The rows below come in pairs that one turn or mirror swaps. Which row does each named row swap with?
K372: [ -5  65  26 -11   1 -76 -14  54 -28  13  15 -42  22 -24  -4 -48 -11  -7
   7 -17   8]
K528: [  2 -43  61 -10 -12 -15   7 -20  40  -7 -49  -4  -1  -5  44 -46   2  14
  -5 -48  21]
K617: [ -9 -49  29 -31  -3  -4  -4 -14  42 -14 -60  -9   5 -10  38 -34  -2  19
  -5 -56  19]
K917: [-52  -8 -28 -11  24  18 -12  41  26  41   0   4  51   3   7 -62 -45 -47
  30 -23  -1]
K152: [-18  40  26  40  34 -44 -45 -11 -16  -2  -1 -26  18 -31 -20 -26 -20  55
  19 -21 -23]
K157: [ 14  -4  -1  15   0  54   1 -25 -46   6  19 -13  27  12 -30 -20   8  -1
  34  12  20]
K328: [-26 -15  48  22 -47  13 -25   7  42  30 -27   8   2 -60  40 -24 -39   1
 -18 -41  21]
K837: [ 15  18  -2 -30 -57  -7  11  -1  20   2 -14 -30 -15 -29  23   7 -27 -20
   7 -34  63]
K889: [-11 -25  32   7 -53  -4 -12   5  36  48 -25  -4  15 -64  15 -24 -52  19
  -1 -56   4]
K595: [ -7  32 -10 -31  47  22 -16  40  52   3  32 -12  14 -28 -19 -26 -21 -44
 -20 -52  40]
K442: [-16 -19  39  13 -56   1 -31  18  41  36 -16  17  11 -59  26 -44 -47  18
 -20 -50  11]
K359: [-50   7  -7 -10  30  34  -1  18  11  53   0   4  43  -4   1 -66 -13 -69
   7 -38   7]
K561: [  2   9  -4 -21  46   0 -10  58  64  21  31 -31   3   0  15  -7 -36 -42
 -20 -53  13]
K294: [ 12  23  -2  17  24  32  -4   9 -46  -1  28  -2  22  54 -25 -14  -2   0
  37  10  14]
K980: [-40 -20 -19 -25  35  28   7  28  11  46 -11  26  49 -23 -19 -55 -40 -44
  -7 -35   3]
K132: [-51   3 -19  24  63 -15  23  25  10 -18   2  -8 -40 -23 -22 -34 -19 -12
   1 -18  12]
K403: [ 38  32  12 -14  17  26  19   5   2 -13  24  21  21 -19   9 -43  44  23
  -4  33  21]
K235: [-30 -17  51  19 -48 -10 -26   3  41  33 -17  11  17 -43  41 -26 -50  20
  -5 -50  28]
K358: [ 48   3  20   3  19   4  28  24  -2 -11  32  -2   3   0  33 -38  23  35
  -3  40   3]
K913: [-11  16 -43 -19   6 -29 -62  11  17  51   1 -24  34  -3   3  11 -28  19
 -37 -42  33]
K212: [-16  25  -3  -7  43  22 -38  57  48   5  20 -32   6 -29  21  -1 -38 -35
 -33 -46  32]
K65: [ 18  -8   0 -19 -21 -33 -51  42 -39 -18  22  17  24 -30  41 -77 -18 -16
 -11 -13   2]
K757: [ 30  18  64   0  17 -24 -29  15   3   3 -13 -66  34   8 -47 -42  -4  18
  -3 -58  19]
K519: [ 21   8  60  12  10 -35 -42  45   2  -9 -19 -51  46   2 -47 -48   5  21
  -6 -35 -14]
K746: [  4  52  32  31 -14  17  -4  38  -1  33   9  -3  -7  10 -44  14  19   6
 -21  14  -4]
K463: [-10  39  25  21  20 -43 -55 -19 -11  -8   3  -8  13 -17 -12 -26 -28  61
  20 -38 -32]
K851: [ 11   4  57   4  15 -39 -28  38  -4 -24 -29 -47  38  15 -51 -34 -27  26
  20 -44   4]
K9: [-63  -6 -19   1  21  27  -6  24  15  51 -11  11  72 -12  -2 -40 -25 -50
  14 -34   6]
K973: [  8   5   6   5 -13  53  -7  -3 -37   9  15  -3  32  41  -6 -19 -17  25
  43  26  18]
K143: [ 26  19   2  15  27   7   2  15  -4  -5  11  -3  18 -28  40 -30  32  46
 -13  48  10]
K121: [ -6  -3  14   6 -25 -14 -53  30 -38 -31  13  30  19 -19  54 -53  -3   2
 -26  11   1]
K246: [ 21  -1  56  22  20 -52 -39  22  22  -4 -11 -57  39  -2 -46 -36  -7   9
   5 -52 -13]
K650: [-18  40  53  17  15 -41 -37  -8 -31  -8  -4 -13  10 -23  -2 -40 -32  46
  30 -42 -39]
K497: [-57 -15 -33   5  34 -11  26  23  17  -6  -8  24 -37 -37   2 -34 -20 -24
 -14 -21  14]
K739: [  1  35  39  35 -24  31  15  33  30  42  -8   6 -11  -4 -12  10  24 -10
 -20  19  -1]
K880: [-18  26  34  38  12 -56 -47 -10  -7  -7   9 -14  33 -24  -6 -26 -29  55
  31 -27 -23]
K598: [  8   1  -1 -36 -49 -24   9  -2  13   4 -15 -13 -13 -41  52  16 -12  -9
  15 -26  36]
K196: [ -3 -41  41 -25 -23 -14  10   9  48   1 -75   7  27  -5  31 -35  -4  10
  11 -38   9]
K301: [ 35  15   3  17  23  -2   7  21  12  -4  20  10 -15   4  33 -32  37  28
 -18  43   0]
K382: [ 11 -42  37 -19  -6 -15   8 -15  42 -19 -51  -1  22 -31  38 -57  14 -13
  10 -48  -1]
K649: [ -3   7 -15   4  41   2 -26  60  56  12  28 -25 -22  -6   2 -13 -27 -35
 -34 -37  28]
K168: [ -3  71   9  -9   2 -74  -1  34 -16  -8  -1 -26  26 -25   3 -65   5 -20
  15  -3  -5]
K286: [ 14  14  25  -5   7  57  -5  -9 -51   3   7  18  35  26 -34  -6  -7  14
  12  10  -1]
K37: [ 26  24 -26 -49 -11 -23 -57  -7   0  51   5 -18  22   9  21   3 -17  16
 -13 -43  27]
K840: [ -1  31  18 -10   7  41  -9  -9 -38  -1  17   3  23  15 -34 -29  -4  14
  59  25   1]
K919: [-48  -9  -9 -29   7  38   2  30  31  53  -7   9  32 -29 -14 -61 -38 -49
  27 -25  26]
K108: [-16   1  17  22   1  53  -4 -12 -57  -3  13   2  44  22 -16 -19  -9  17
  30  11  24]
K818: [-27 -23 -30  -3  11  25  20  39  26  51  -4  23  35   4  14 -52 -21 -59
   9 -21  21]

K212 swaps with K143
K739 swaps with K132
K196 swaps with K851
K403 swaps with K595
K746 swaps with K497
K980 swaps with K286
K818 swaps with K294

